(in the rows, 128 means zero)
A: several groups of rows, each row roughly a mix of its group's hidden directions; some rows fit no group
A (150 x 12)
[[ 94 135 151 127 130 124 154 113 171 111 115  87]
 [130 129 146 161 165  86 131 125 121  97 122  96]
 [ 79 149 119 128  98 109 115 135 119 105 169 132]
 [113  96 151  75 129 160 139 134 136 123 100 124]
 [ 96 182 119 123  96 134 128 131 158 121 119 106]
 [ 95 138 137 115  69 119 117 145 117 129 130 162]
 [ 88 187 126 115 119 129 144 101 137 132 132 145]
 [139  97 138 144 126 158 165 107 146 130 164 157]
 [ 96 123 153 183 108 151 139 140 130 146 128 150]
 [143 142  96 149 148 110 152 161 146 137 167 108]
 [147 103 108 134 128  89 129 119  97 149 157  91]
 [145  95 123 139  77 169 130 109 113 135 119 115]
 [129 123 107 111  94  80 111 138 100 162 136 131]
 [148  92  99 156 120 109 130 151 102 108 123  93]
 [121 110  63 109 132 122 134 132 119 149 155 109]
 [105 174 117 130 144 102 159  92 114 143 117 115]
 [123 162 103 138 131  98 166 115 141  88 128 109]
 [116  93 125 145 143 179  99 112 113 152 128 142]
 [ 75 126  74 126 115 112 140 128 118 137 120 118]
 [ 77 116 112 131 155 125 159 144 139 104 142 155]
 [ 79 164 121 155 103 130 107 143 105 116 141 123]
 [157 117 103 113 156 124 165 129 139 157 168 119]
 [172 128  88 113 119 117 127 170 130 126 154 144]
 [122 130 177 162 121 142 140 147 139  89 109 147]
 [179  89 134 122 132 127 106 162 106 111 118 132]
 [140 127 125 122 113 165 140 132 177 175 130 135]
 [139 130 109 109 161 133 149 111 151 179 156 128]
 [103 151  71 130 138 120 116 162 103 120 137 133]
 [ 79 138 165 139 157 129 129 103 125 131 119 161]
 [154 137 148  85 156  83 113 106 136 126 131 137]
 [187 146 138 100 139 112 124 133 159 152 127 134]
 [128 139 146 113 113 111 101  89 111 116 105  80]
 [119 133  81 101 152 124 124 105 110 136 152  89]
 [151 143 124 131 120  80 158 150 147  99 126  97]
 [123 129 114 120 141 116 149 168 127 175 101 160]
 [124 135 174  95 139 166 136 121 112 149  99 140]
 [140 134 107 192 106 124 144 152 131 151 136 133]
 [145 127 108 107 104 131 141 148  83 123 102  87]
 [144 110 113  88 112 148 116 159 138 158 166 135]
 [146 125 138 146  93 153 116 123 106 101  84 103]
 [ 83 117 146 147  91  96 123 130 147 139 112 154]
 [ 96 176 134 148 142  89 148 103 133 133 128 119]
 [ 90 142 146  95 111 161 110 115  94 136 125 150]
 [162 162 130 108 151  87 145 131 159 122 141 112]
 [132 132  89 164 132  97 110 135 138 100 158 103]
 [103 147  80 123  94 114  95 119 120 131 112 152]
 [103 114 135 162 125 115  97 133  84  90 122 122]
 [160 112 139 127 182 116 137 135 139 135 139  86]
 [165 105 145 131 136 162 139 115 149 111  82 140]
 [121  69 151 148 149  94 115 124 122 132 123 146]
 [132 133 141 107  93 143  98 126 116 132 116 186]
 [130 116 124 148 139 131 162 137 141 134 195 126]
 [155  82 167 137 124 114 125 156 144 122 105 145]
 [156  79 133 117 133 171 134 145 133 123  95 130]
 [110 119 178 118 136 133 171 122 160 152 127 119]
 [117 114 125 146 146 115 179 160 143 156 157 127]
 [100 147  79 139 166 131 112 137 105 137 150 117]
 [159  77  99 149 111 133 138 156 125 134 110 113]
 [ 73 128 150 128 102 145 117 120 109 119  92 143]
 [132 172 116 125 155 122 107  76 122 133 149 137]
 [132 151 128 146 130  68 155 130 162 114 138 122]
 [ 63 131 149 139 131 114 129 113 129 126 166 134]
 [ 99 140  86 131 142 112 136 167 133 131 170 136]
 [153 123  93 130 113 134 134  94 145 104 175 112]
 [123 115 197 124 126 153 115 109 115 113 140 133]
 [158 157 165 107 167 112 136 125 157 110 137 128]
 [159 114 124 138 131  73 142 158 145 121 144 102]
 [109 133 112 155 148 129  99 142 116 131  73 154]
 [117  97 179 147 119  95 130 142 155 118 114 144]
 [123 128 144 117 107 151 148  93 160 126  89  95]
 [129 151 162 134 158 162 168 113 146 147 145 119]
 [105 178 132 118  95 124 150 107 140 141 105 154]
 [111 112 146 124 123 140 180 161 149 124 129  91]
 [134 140 120 127 176 132 136 142 136 162 124 179]
 [117 119  97 139 121 117 103 135  74 104 126  96]
 [ 74 134 134 152 117 140 146 145 140 120 159 161]
 [119 135 131 123 104 104 165 156 140 136 178 106]
 [ 81 165 104 136  92 129 129 128 121 156 133 143]
 [155 119 172 117 152 125 132  96 139 124  83 121]
 [161  68 121 131 124 132 125 125  88 111 129 128]
 [163 120 135  77 102 120 126  92 143 114 113 133]
 [ 76 157 166  99 126 128 128 108 128 141 139 141]
 [131 132 129 142 120 110 165 151 149 125 180  98]
 [128 122 142 110 136 167 104 155 140  82 153 111]
 [100 159 119 119  85  99  96 151 114 113 125 118]
 [ 98 102 156 145 131 138 166 129 152  88 114 123]
 [115 123 151 110 115 151  94  96 107 116  87 148]
 [136 174 140 104 104 161 135 130 127 119 169 113]
 [ 83  93 126 148  88 135 113 146 110 124 112 141]
 [118 158 126  97 101 166 135 141 171 122 147 135]
 [139  93 110 129 118 195 118 127 138 130 122 139]
 [125 161  96  82 125 137 125 117 114 141  95 102]
 [144 137 157 147 104 149 135 140 150 119  81 162]
 [121 111 145 153 164  76 107 119 113 123 148 143]
 [125 109 102 146 166  97 146 135 132 136 163  93]
 [164 161 143 107 168 106 140 110 154 124 143 117]
 [170 108  73 161 129 131 121 127 130 119 115 119]
 [118 132 165 102  76  95 136 148 132 127 116 117]
 [115 126 145 166 148 141 125 131 149  67 124 126]
 [153 136 125 105 117 116  87 101  83 119 102 128]
 [124 152 153 114 143 130 177 130 141 157 155  98]
 [108 115 115 135 146 149 121 113  82 114  86 157]
 [109 123 154 139 148 142 158 136 161 138 140 179]
 [138 134 116 126  96 121  98 119  92 104 110  82]
 [124 146 102 147 180 126 126 155 122 170 131 128]
 [145 136 119 171 142 125 165 132 134 147 126 177]
 [101 179 140 103 115 130 134 129 166 126 155 141]
 [127 116 148  80 117 121 137  81 145 112 119 156]
 [110 158 140 114  74 126 123 151 100 127 103 115]
 [147  86 124 108 113 144 102 134  87 123 115 160]
 [138 134 156 107 150 101 129  97 127 130 113 182]
 [162 127 128 100 116  89 139 165 120 100 132 102]
 [ 96 145 130 135 141  78 118 118 109 160 159 139]
 [184  94 127 149 134 134 143 163 136 125 117 119]
 [171 102 120 117 121 114 110 142  89  92 125 148]
 [ 74 150 129 147 109 136 141 146 151 128 163 144]
 [107 130 107 130  96 113 113 157  80 126 139  96]
 [130 134 144 171 110 116 105 161 107 123 165 103]
 [138  77 156 111 158 123 134  97 122 144 102 128]
 [172  98  85 135 147 133 115  95 126 129 115 118]
 [125  92 126 137 140 172 164 116 138 135  93 149]
 [148 114 135 134 150 150 117 105 168 104  90 155]
 [136  85 119 160 165 114 114 121  90 136 127 109]
 [126 167 162 101 108 176 137 123 121 125 146 124]
 [122 114 102 169 154 100 158 161 148 141 130 121]
 [115 136 168  85 126 104 130 145 107 146 140  94]
 [138 137 107 111  76 122 109 129 108  86 121 107]
 [101 169 153 129 134 120 135  92 105 120  90 139]
 [ 68 164 133 132 116 132 118  97 126 137 135 148]
 [154  96  97 115 157 164 134 129 149 139 158 119]
 [140 158 123 143 157 129 165 166 144 141 144  96]
 [106 185 131 120 110 137  96 158 107 121 125 128]
 [105  85 109 151 111 158 121 122  85 137 132 114]
 [136 117 160 139 179 112 121 109 154 158 140 145]
 [ 96 142 108 154 110 109 130 100 111  91 119 161]
 [104 127 107 149 106  77 119 131  88 144 140 134]
 [115 150 166 126 169 150 121  99 139  92 138 134]
 [133 145 122 134 117 150  89 141 159 144 138 179]
 [140 134 142 127  92 152 131 111 146 111  72 146]
 [125 132  97 102 172 113 149 131 160 162 142 130]
 [169 127 161 133 160 112 128 143 156  88 125 130]
 [ 90 164 120 156 116 108 125 122 101 136 168 120]
 [110 130 142 184 148  84 128 106 133 133 119 133]
 [ 98  99 139 165 128 143 109 123 135  80 109 139]
 [167 151 143 105 169 109 144 112 158 120 139 112]
 [118  80 131 142 150 108 155 122 131 140 175 124]
 [139 124 191 109 125 151 114 110 114 119 156 130]
 [111  87 155 138 114  74 128 137 144 112 122 118]
 [106 116 133 173 107 158 163 139 141 162 123 132]
 [129 151 145 111 135 137 137 127 192 120 152 151]]
the four rows of each list that fit no group, in list order (the others fit one group, some only roughly)
  * K_713: [ 88 129 119 138 123  98 139 145 123  83 100 155]
  * K_189: [117 137 134 123 115 151 129 105  92 166  83 147]
  * K_806: [112 135 158 110 101 106 164 165 144 145 146 107]
  * K_439: [108 101 114 135  98  74 104 125 124 108 148 120]
  * K_691: [162 113 127 132 127 135 106 168 119 140 182 121]
  * K_596: [114 144 126  67 132 137 141 102 125 165 130 118]
  * K_385: [138 136 141 145 121 121  88 129  76  99 105 144]
  * K_53: [146  87  98 135 103 173 130 126 107 107 141 122]
  * K_207: [129 149 133 141  99 117  90 146  85  95 127 146]
  * K_105: [148 153 109 127 149 144 134 162 117 171 149  96]

K_713; K_691; K_53; K_105
  * K_613: [135 165 167 146 133 156 111 141 125 128 134 172]
  * K_937: [145 108  69 106 113 114 114 137 124 107 107 108]
  * K_615: [ 69 118 101 132 138 137 141 122 122 142 164 148]
  * K_345: [114 163 176 128 154 102 111 123 141 157 141 123]
  * K_569: [149 178 124 153 104 127 152 164 117 142 122 113]
  * K_799: [174 103 155 125 156 132 151 115 158 149 112 138]
  * K_839: [122  75 106 141 159 101 114 102 121 127 151 130]
  * K_850: [139 169 131 138 177 123 124 117 156 137 110 159]
  * K_398: [109 115 112 140  89 104 105 156 122 108 164 152]
  * K_508: [139 130  87 167 106 111 114 118 155 139 105 157]
  * K_501: [118 131  97 127  88 113  98 139 115 126  82 108]
  * K_40: [118 170 101 123 160  83 128 127 102 111 134 126]

K_569; K_850; K_501; K_40
  * K_697: [163 101 133 125 153 131 149  96 153 124 105  91]
  * K_73: [ 93 169 109 113 163 108 119 110 145 127 152 146]
  * K_276: [123 137 132  87 119 101  95  82 105 123 134 143]
  * K_907: [107 162 122  94 123 161 147 106 123 122 119  86]
  * K_431: [125  89 147  99 111 114 139  96 128 139  83 116]
  * K_452: [142 145 152 152 134 136 101 144  94 109  86 152]
  * K_265: [121  91 131 140 107 111  98 168 115  87 122 132]
  * K_777: [137 136 107 160 156 120 157 125 103 159  90 112]
  * K_412: [176 108 126 142 124 103 122 118 125 122  84  96]
  * K_88: [121 118 170 161 119 160 150 116 161 146 114 108]
  * K_605: [102 123 150 151 133 114 137 146 168  76 121 119]
  * K_499: [148 151 101  97 143 155 123  88 130 115 117  95]
  * K_349: [119 101 134 135 125 156 102 107 138 120 133 188]
  * K_441: [154 145  84 116  89 132 111  95 142 107 119 131]
  * K_85: [138 114 102 100 160  81 134 114 156 132 109 113]

K_73; K_777; K_412; K_85
  * K_96: [136 123 126 135  95 102  87 112 130  78 132 113]
  * K_693: [134  94  97 110 124 168 104 131 118 121 161 154]
  * K_941: [129 154 127 103 109  90 133 185 141 118 126 130]
  * K_292: [124 119 112  80 156 145 165 155 147 144 117 136]
  * K_606: [110 111 114 157 182  98 137 145 139 119 140 148]
  * K_9: [ 75 150 102 140 108 151 138 125 139  95 125 114]
  * K_186: [125 192 113 138 140 142 110 107 115 126 151 149]
  * K_69: [ 89 124  89 127 100 140 142 113 126 111 118  84]
  * K_330: [169 137 150 125 111 133  85 122 131 109  96 155]
  * K_584: [150 112 165 117 116 165 107 155 140  93 110 126]
  * K_169: [142 162 127  93 132 127 134 169 106 105 155 102]
  * K_520: [ 79 116 151 108 155  97 144 117 126 158 135 142]
  * K_59: [168 137 120 104 122 130 118 116  98 121 106  77]

K_292; K_606; K_520; K_59
  * K_818: [ 96 149 155  98 140 157 147 143 147 137 157 155]
  * K_92: [173 102 117 128 137 144 156  86 154 122 132 114]
  * K_554: [147 141  93 122 140 127 135 147 148 160 119  76]
  * K_898: [108 144 147 107  87 128 130 113 157 119 149 171]
  * K_98: [147 106 161 135 118 129 132 186  97 121 142 123]
  * K_566: [172 173 140  99 115 126 116 151 131 128 157 123]
  * K_377: [100 118 171 157 144 106 100 156 111 117 144 140]
  * K_56: [151 113 142 131 141 177  82 121 100 123 138 137]
  * K_880: [164 121 128 158 162 115 119 146 135 127 178 116]
  * K_549: [113 124 184 134 151 120 119 126 161 112 157 147]
  * K_783: [128 130 159 147 164 108 130 161 123  95 131 165]
  * K_374: [139 144 132 182 131 125 120 134 163  95 120 156]
  * K_347: [110 165 138 105 146 123 141  86 137 104 128 165]
  * K_982: [137 162 163  83 127 152 153 129 149 105 136 132]

K_818; K_56; K_549; K_982
